The rows of D fall into 4 groups, and each row is roughly a mix of its group's hidden directions.
D:
[[-5,-32,-9,-19,22,-5,29,37,15,-37],
[22,-2,-41,-6,31,-14,-24,30,31,-4],
[29,46,16,11,-10,20,-3,-8,5,-44],
[24,-8,23,11,-15,-11,0,-59,-10,26],
[-20,10,-42,22,9,3,17,-10,30,42],
[21,33,-14,10,-1,-38,-48,-10,7,-12],
[-24,2,-14,3,-13,16,-20,51,40,1],
[16,13,9,25,-4,-31,1,-22,52,25],
[-23,-7,-42,-34,12,-3,-9,0,-9,-45],
[44,-12,-27,6,19,45,10,-8,-8,21],
[-44,32,16,14,14,27,15,20,27,-13],
[6,11,28,26,-13,-14,-21,-35,-1,47],
[0,-1,-2,5,-35,19,-37,-44,13,28],
[0,-30,35,23,28,25,6,34,23,-4],
[16,46,-20,38,-16,3,21,-1,29,11],
[9,-19,14,-17,-26,24,-39,32,-26,20],
[3,19,-36,15,6,-16,0,7,56,-22],
[23,20,-20,11,16,29,38,-39,-1,-18],
[-9,5,27,-14,39,-44,25,-22,15,-5],
[-42,4,-19,4,11,-13,-10,22,0,53],
[23,29,16,31,10,42,-27,14,18,-11],
[-12,38,-4,-8,9,46,-40,10,-17,-3],
[-3,14,16,24,14,-23,-21,-33,5,50],
[30,-32,-36,24,-21,-12,-20,7,31,4],
[-6,-31,-3,-20,-19,-26,36,-3,-18,-42],
[-14,21,-11,-9,-24,28,4,18,45,-36],
[6,3,-19,12,-14,-16,22,-34,57,5],
[-30,-33,20,22,44,-2,2,24,5,21],
[-12,48,15,-3,-17,25,-11,21,-42,-4],
[-7,-20,-12,-9,-15,-22,15,-14,63,-11],
[40,-13,-7,-1,-49,8,-6,-21,30,-12],
[-3,12,-24,-18,-26,-29,-27,8,-49,-9],
[2,12,8,-38,25,40,34,7,1,27],
[28,-28,-7,4,40,4,1,-46,22,-4],
[16,-22,-22,12,24,-60,-2,-6,14,-9],
[7,3,5,-49,15,30,-1,21,-39,17],
[-16,-13,31,-2,-9,34,-38,23,-34,-10],
[-15,-14,0,-39,-6,21,17,-4,-51,-25],
[14,-32,-33,-1,23,-11,-31,-16,41,-3],
[4,-34,60,18,-2,-7,1,12,10,21],
[-14,0,3,-2,-23,35,-9,-54,-2,29],
[-7,32,-2,-14,-43,-4,-13,11,-47,-15],
[51,-17,-8,-11,-10,-43,-16,17,15,6],
[27,-26,4,10,55,-29,9,3,7,-19],
[9,-14,-3,58,-18,-10,-39,12,8,6],
[-36,2,17,24,-8,-18,-51,-5,-8,-24],
[12,-12,-30,27,18,5,19,-9,52,20],
[-23,-2,5,-29,-18,17,-42,-12,-28,-35],
[10,-33,10,-6,-30,-12,48,4,3,-35],
[-19,17,-37,6,24,13,-5,14,50,18],
[-24,5,-25,24,49,-35,14,7,-11,-5],
[-9,-26,-19,-20,2,8,-13,-22,-57,21],
[25,-12,1,24,19,-34,-33,-14,33,26],
[-40,7,30,-10,30,1,16,-12,34,-28],
[-12,5,2,-57,21,26,25,17,-20,-5],
[27,-44,31,12,-7,29,15,-8,-13,27],
[-22,23,7,21,22,33,14,4,45,24],
[-1,12,39,29,-36,7,-35,-23,2,15],
[19,-36,-22,8,26,-43,7,27,4,20],
[31,-26,-23,26,-17,7,2,50,-12,4],
[29,-31,-46,4,-11,-33,-23,-6,3,11],
[24,15,-37,19,-26,-7,-17,-21,-3,43],
[-35,1,-9,16,8,-5,-63,7,8,6],
[-21,22,4,19,4,-11,36,-24,43,-26],
[-4,-10,22,-12,37,-1,6,-40,43,15],
[1,-44,0,-40,29,-33,-14,10,-10,-5],
[-31,34,15,-2,18,24,17,3,-43,-22],
[19,-28,-7,-31,-25,-32,33,-21,-18,-15],
[10,26,-7,-40,10,-9,-48,-28,-5,11],
[-18,-13,18,21,22,37,-10,52,-3,-6],
[41,-30,-15,4,-28,30,-26,15,14,17],
[-30,-22,49,25,-10,-10,2,-24,25,0],
[-20,22,-25,-24,0,24,12,-28,-48,-3],
[-40,-17,-8,-35,43,0,-15,-5,-20,-11],
[-19,-25,24,1,20,6,48,-3,-17,35],
[13,-39,27,-11,-14,-5,-38,37,9,14],
[9,-38,26,0,25,29,17,-6,19,39],
[-16,52,25,14,-27,-21,5,-18,21,14],
[-37,22,-2,-9,38,-10,20,-7,-6,44],
[41,-19,-10,34,-1,-11,-38,32,-2,2],
[-28,7,-21,30,-26,3,6,3,54,8],
[-17,8,48,-5,30,2,-45,-12,-4,-10],
[2,-25,19,-21,-32,-24,-32,16,25,30],
[13,-11,-56,-16,12,-13,0,34,-17,-20],
[-17,-5,-2,5,-36,-5,-13,37,51,10],
[-33,31,-9,-48,2,11,-14,-6,-33,2],
[7,-5,5,-5,26,-10,-22,34,54,-20],
[9,-3,-9,-33,11,-19,59,-24,7,-1],
[39,5,32,27,14,-8,2,-45,10,12],
[7,11,24,-33,-11,14,-12,-2,-58,-12],
[-49,13,9,-17,-27,14,8,-28,-31,13],
[-12,-14,24,-16,-43,-8,-26,17,34,25],
[-5,-22,30,-21,8,-51,-28,20,-13,-4],
[53,11,-7,-23,11,-24,11,13,34,15],
[-33,-14,-44,-29,-15,-6,-7,0,36,-14],
[-4,-13,25,8,-31,22,-6,-6,-38,45],
[-45,-7,4,-3,4,-12,36,29,31,22],
[18,3,-5,-58,14,-23,9,-12,-21,-27],
[4,7,-14,-10,26,-22,17,-32,55,-5],
[12,-30,32,9,-16,51,24,0,-2,17],
[49,-41,-10,-7,-12,-18,-16,-19,-15,-17],
[5,24,-28,20,5,-7,32,-37,-4,-40],
[-7,59,16,6,12,-27,20,-23,-7,-15],
[-44,-30,-19,-27,3,28,24,21,-4,11],
[-12,19,-32,-15,-22,-39,-26,-18,-20,-25],
[-22,-34,38,24,26,14,3,16,30,-13],
[31,27,-26,-30,-8,-9,-13,23,-40,-12],
[-5,-28,-27,-36,3,-6,12,3,-49,-20],
[38,10,13,20,-23,11,-42,35,3,13],
[13,18,18,34,-15,-2,-12,-22,-13,54],
[-9,0,-31,-1,-56,-15,-31,3,-4,22],
[-59,27,35,-10,-1,3,1,17,-8,3],
[23,-3,-20,33,6,-20,21,4,53,-9],
[38,-36,24,-30,-16,-20,25,15,-8,-9],
[-17,4,1,27,-17,-34,-10,-50,27,10],
[-24,-21,4,45,16,-23,-37,11,16,16],
[-45,-26,18,-4,-9,3,-13,-45,-7,24],
[14,-4,9,-6,-3,29,4,-21,-65,1],
[-6,-9,-34,-31,23,-16,9,5,-41,-33],
[-23,-14,-33,-21,-11,-31,0,27,39,-15],
[-6,29,-18,-61,22,13,6,-2,-14,7],
[-19,-41,17,-43,9,-26,3,-17,0,-27],
[-32,-46,-20,-17,-8,-9,3,-36,8,24],
[-47,30,3,-3,-35,-22,0,16,5,27],
[14,-20,-12,-32,-27,0,34,6,-47,-5],
[-21,21,2,-17,-20,-18,14,-40,-44,14],
[-7,-54,1,2,17,-4,2,40,8,-30],
[16,-28,-8,14,27,-6,-28,-40,14,34],
[-5,13,-44,11,24,-40,21,-28,-2,12],
[-24,18,4,2,-22,33,-19,-24,-49,2],
[-13,-43,11,21,17,-22,47,13,12,4],
[3,-30,4,4,-20,-48,-28,18,34,-2],
[-36,8,-31,-4,8,12,-27,29,41,1],
[-12,44,-25,18,-13,45,7,-3,-24,-1],
[26,-17,49,-33,-1,22,-15,12,-21,-8],
[17,-4,8,-29,26,-41,-19,-25,18,31],
[12,17,12,33,3,-30,-38,3,33,28],
[-1,5,23,-40,12,-19,-11,-4,-53,17],
[-17,11,-51,24,-2,10,-9,15,-42,6],
[36,-9,17,20,9,-17,-13,-51,19,18],
[18,27,5,-20,6,-15,-16,-42,-7,46],
[8,-29,-44,24,-26,-37,-17,-6,10,-2],
[-46,12,-7,4,-11,-4,-26,5,7,52]]
Each list below has two rows that fit no group; the rest each fit one group, if only roughly. Name those rows in the order they come.
- J_537: [-17,-41,12,-24,8,-19,9,-22,-47,2]
- J_260: [18,0,3,20,17,8,37,-30,36,-35]
- J_276: [16,-31,2,40,19,23,25,28,-15,-21]
- J_602: [-27,-7,-6,17,21,-34,52,7,-2,-20]
- J_805: [-7,16,10,40,7,36,33,36,7,8]
- J_89: [-7,-13,17,26,-28,-32,-47,-10,22,-11]
- J_271: [-24,-3,-19,-18,21,-20,4,14,-58,10]
- J_508: [-9,-37,-6,-17,36,-19,40,22,-19,-3]
- J_700: [-3,-59,-4,11,-21,-28,8,-27,-5,-12]
- J_296: [30,36,8,-10,-3,31,-25,6,-30,31]
- J_126: [-45,-24,40,-6,30,4,4,-19,-17,9]
 : J_276; J_602
- J_78: [2,-24,-39,-29,-13,19,-17,-10,28,-35]
- J_703: [38,16,-16,-26,21,-1,12,11,-12,-49]
- J_19: [0,-1,-38,-1,-16,28,5,53,-13,17]
- J_947: [27,-6,23,19,16,53,10,25,16,-16]
- J_146: [26,9,35,3,18,15,-33,42,-17,-14]
- J_655: [-48,26,-12,-19,-5,-41,5,22,8,12]
- J_804: [-13,-3,-34,-18,-21,-2,31,-26,-21,-40]
- J_221: [2,7,-29,-14,-6,-39,40,-27,-28,-3]
- J_383: [-41,16,9,-47,11,-6,11,-28,-6,-22]
- J_866: [12,4,36,-13,-3,63,11,3,7,3]
 : J_703; J_221
- J_884: [32,-7,-31,-10,8,8,-10,-7,-49,32]
- J_798: [3,-13,-37,18,16,-38,-20,26,-34,-9]
- J_887: [0,-42,-1,21,-39,-22,1,-2,-40,-8]
- J_890: [-11,-30,21,-47,-4,-19,-12,27,-30,8]
- J_592: [-34,-3,-19,0,28,45,4,5,39,5]
- J_824: [25,-11,52,18,-44,3,4,1,9,6]
- J_604: [-18,14,10,-25,-36,-12,47,17,-13,-23]
- J_549: [34,-17,52,12,8,-1,-32,5,-18,-10]
- J_597: [39,44,-28,-13,3,-2,-6,-15,-5,-34]
- J_531: [38,33,9,1,5,22,18,9,-13,46]
- J_509: [24,-4,4,-13,-18,13,16,39,-52,-13]
- J_255: [-15,13,-27,31,-8,47,1,20,-22,-24]
- J_81: [24,-20,-33,-15,28,19,-30,7,-13,-36]
 : J_890; J_597
- J_626: [41,-50,16,14,9,5,-11,-10,-15,26]
- J_542: [33,-8,26,-5,-29,-24,-21,11,37,-25]
- J_189: [12,34,55,22,12,8,-20,-7,-16,-11]
- J_83: [15,-20,40,-39,-17,17,-6,-4,24,29]
- J_471: [43,-27,8,-7,-29,10,-12,-42,-12,-13]
- J_62: [15,-26,-13,32,20,40,0,22,33,13]
- J_834: [-12,-3,8,-20,-16,25,20,-35,-22,47]
- J_182: [-13,-20,-8,-10,21,-60,-21,14,-6,21]
- J_939: [-12,10,4,25,33,13,-2,0,-16,59]
- J_761: [6,-41,-9,-5,-23,12,-32,-12,-29,37]
- J_119: [-36,28,-28,6,23,37,-17,19,2,-20]
- J_243: [-6,-42,3,0,55,-17,-12,14,-19,-5]
- J_355: [44,-14,-23,-22,-18,-28,10,-5,-35,-17]
- J_136: [-8,-5,8,-14,7,-3,55,40,13,-27]
- J_239: [-16,10,-43,-2,7,-49,25,10,20,5]
 : J_243; J_239
- J_372: [47,-21,33,-30,-13,23,1,-20,3,-8]
- J_288: [-11,3,14,20,-41,30,-12,23,10,-43]
- J_952: [-9,-29,39,-23,-31,4,-13,-20,-29,-22]
- J_244: [13,36,28,-30,-21,23,18,-36,-11,2]
- J_720: [12,4,37,-9,32,45,30,-10,14,-6]
- J_619: [-29,-8,-41,-1,28,-2,15,44,13,13]
- J_148: [13,1,-38,-28,36,-40,9,17,-13,-7]
- J_946: [-4,-38,33,16,-16,-7,-22,7,-46,11]
- J_821: [-17,-36,46,25,-23,0,7,-10,-28,13]
- J_304: [23,6,-30,14,-52,-14,21,-2,-29,-3]
- J_448: [-18,-14,27,14,20,-44,0,13,17,-40]
- J_479: [-11,21,48,29,-16,-14,-22,-25,-12,-20]
 : J_619; J_148
- J_723: [21,-24,-4,-14,17,10,37,-43,3,-32]
- J_843: [-19,-17,11,-28,-15,-10,26,-52,-19,16]
- J_818: [15,4,11,1,50,1,-16,-13,50,1]
- J_916: [-38,7,22,19,-13,22,50,3,15,-13]
- J_229: [17,0,21,31,-34,38,34,-21,6,7]
- J_87: [-34,25,4,-17,28,35,17,-15,22,-27]
- J_526: [5,56,6,1,-35,-3,4,11,5,-35]
- J_339: [11,-7,-39,2,-31,10,-11,-7,20,51]
- J_758: [20,-30,-19,19,24,-32,-20,26,-22,-27]
- J_163: [-16,5,-13,27,42,7,52,-13,-4,-4]
 : J_229; J_163
- J_980: [4,-33,13,6,30,-20,-31,45,-14,1]
- J_489: [-20,-4,-52,-26,-7,23,-36,6,-6,-11]
- J_647: [-5,-21,39,-29,20,-21,-19,23,-15,33]
- J_418: [18,1,-17,12,8,20,-55,-37,14,10]
- J_375: [19,10,27,12,-37,24,-9,46,-17,-9]
- J_662: [-45,13,-14,9,-4,1,-22,-31,26,-35]
- J_901: [-41,0,-5,23,16,18,-16,45,-27,-6]
- J_63: [42,-18,-37,2,4,-16,0,-27,21,32]
- J_161: [25,-32,-34,-39,-12,-19,6,-5,30,-12]
- J_113: [-28,46,7,-12,-45,0,12,6,19,-14]
- J_386: [37,-32,28,-16,41,-19,-2,-11,11,-10]
- J_713: [-42,-11,-24,25,-5,-12,24,25,37,4]
- J_558: [-18,-13,33,-18,-3,29,37,-29,-7,30]
 : J_161; J_713
- J_309: [-47,12,-26,-9,30,-6,-14,-28,19,20]
- J_576: [23,14,-41,-10,-26,20,1,-31,-27,26]
- J_581: [42,5,-10,-10,-10,-13,15,-44,-10,-36]
- J_200: [-6,-10,23,-11,17,-28,-13,45,35,-23]
- J_105: [-21,-63,11,15,2,22,12,1,3,-21]
- J_217: [-1,24,-27,13,3,15,47,-2,-37,22]
- J_628: [11,-39,30,-15,39,-23,-15,23,12,9]
- J_749: [24,-18,43,14,-27,-25,27,-23,13,11]
- J_813: [-9,-32,-21,28,-18,4,27,-13,38,28]
- J_305: [26,-11,20,11,6,60,14,-3,23,-14]
- J_658: [58,2,-29,1,-27,-12,12,0,-25,4]
 : J_200; J_105
- J_282: [-49,28,-7,-32,20,24,-21,13,-4,-2]
- J_58: [14,-48,8,-14,-19,10,31,27,-31,-6]
- J_786: [-28,-8,-21,-18,8,-43,1,30,-37,11]
- J_829: [-24,-28,-38,1,-38,-4,-4,22,-33,-2]
- J_208: [55,1,16,-16,12,-36,-10,4,-17,23]
- J_60: [34,19,-46,-26,11,-8,12,-14,19,26]
- J_569: [13,33,0,-3,-17,10,-5,34,-20,-51]
- J_476: [-3,5,-28,29,-23,-19,52,-21,11,-6]
- J_324: [31,-39,13,-2,39,-33,-15,13,-15,0]
- J_226: [12,-27,-26,34,-5,35,19,-8,30,26]
- J_158: [25,3,-25,22,-40,-44,-2,-16,-7,-16]
 : J_208; J_226
- J_909: [25,12,-4,51,-4,22,-22,-4,-17,35]
- J_874: [-29,-29,8,18,12,-41,-17,-26,31,-7]
- J_147: [-13,4,-29,12,-4,-44,-18,-35,30,-17]
- J_977: [16,23,-17,1,13,-15,-65,0,-6,10]
- J_347: [-5,30,56,12,5,1,-18,6,-31,17]
- J_570: [-28,-16,-15,-27,-11,-22,-24,14,-32,-38]
- J_4: [-15,0,-59,-32,-25,-10,3,-15,-9,11]
- J_782: [-13,22,47,-15,-10,41,21,-10,20,1]
- J_165: [-15,18,-23,45,24,24,4,34,11,17]
- J_706: [5,12,-47,-5,38,12,31,25,-18,-2]
- J_941: [7,-10,-6,11,-52,27,-35,26,14,2]
- J_153: [34,11,-26,-5,0,-20,23,-53,-4,-9]
- J_453: [47,24,9,25,1,2,10,32,25,24]
 : J_909; J_347
- J_726: [-12,-35,18,5,-45,11,9,1,-15,-42]
- J_876: [39,-8,29,-31,-32,-2,0,-28,-1,-25]
- J_656: [0,25,-18,5,-20,-11,-56,-30,0,18]
- J_920: [26,-31,-10,-14,15,-47,-30,-5,-3,-24]
- J_679: [18,31,-16,-43,23,11,10,-25,-27,-21]
- J_34: [13,34,-9,-23,-32,43,13,2,-24,18]
- J_930: [12,0,30,32,26,-8,18,-28,21,38]
- J_747: [9,-31,-12,-33,22,-21,-9,31,21,-34]
- J_929: [22,-15,33,-2,-1,-20,-44,2,-4,41]
- J_561: [10,4,31,20,-26,-43,28,11,31,0]
- J_66: [-28,6,-5,-17,9,50,31,-34,3,-9]
 : J_679; J_34
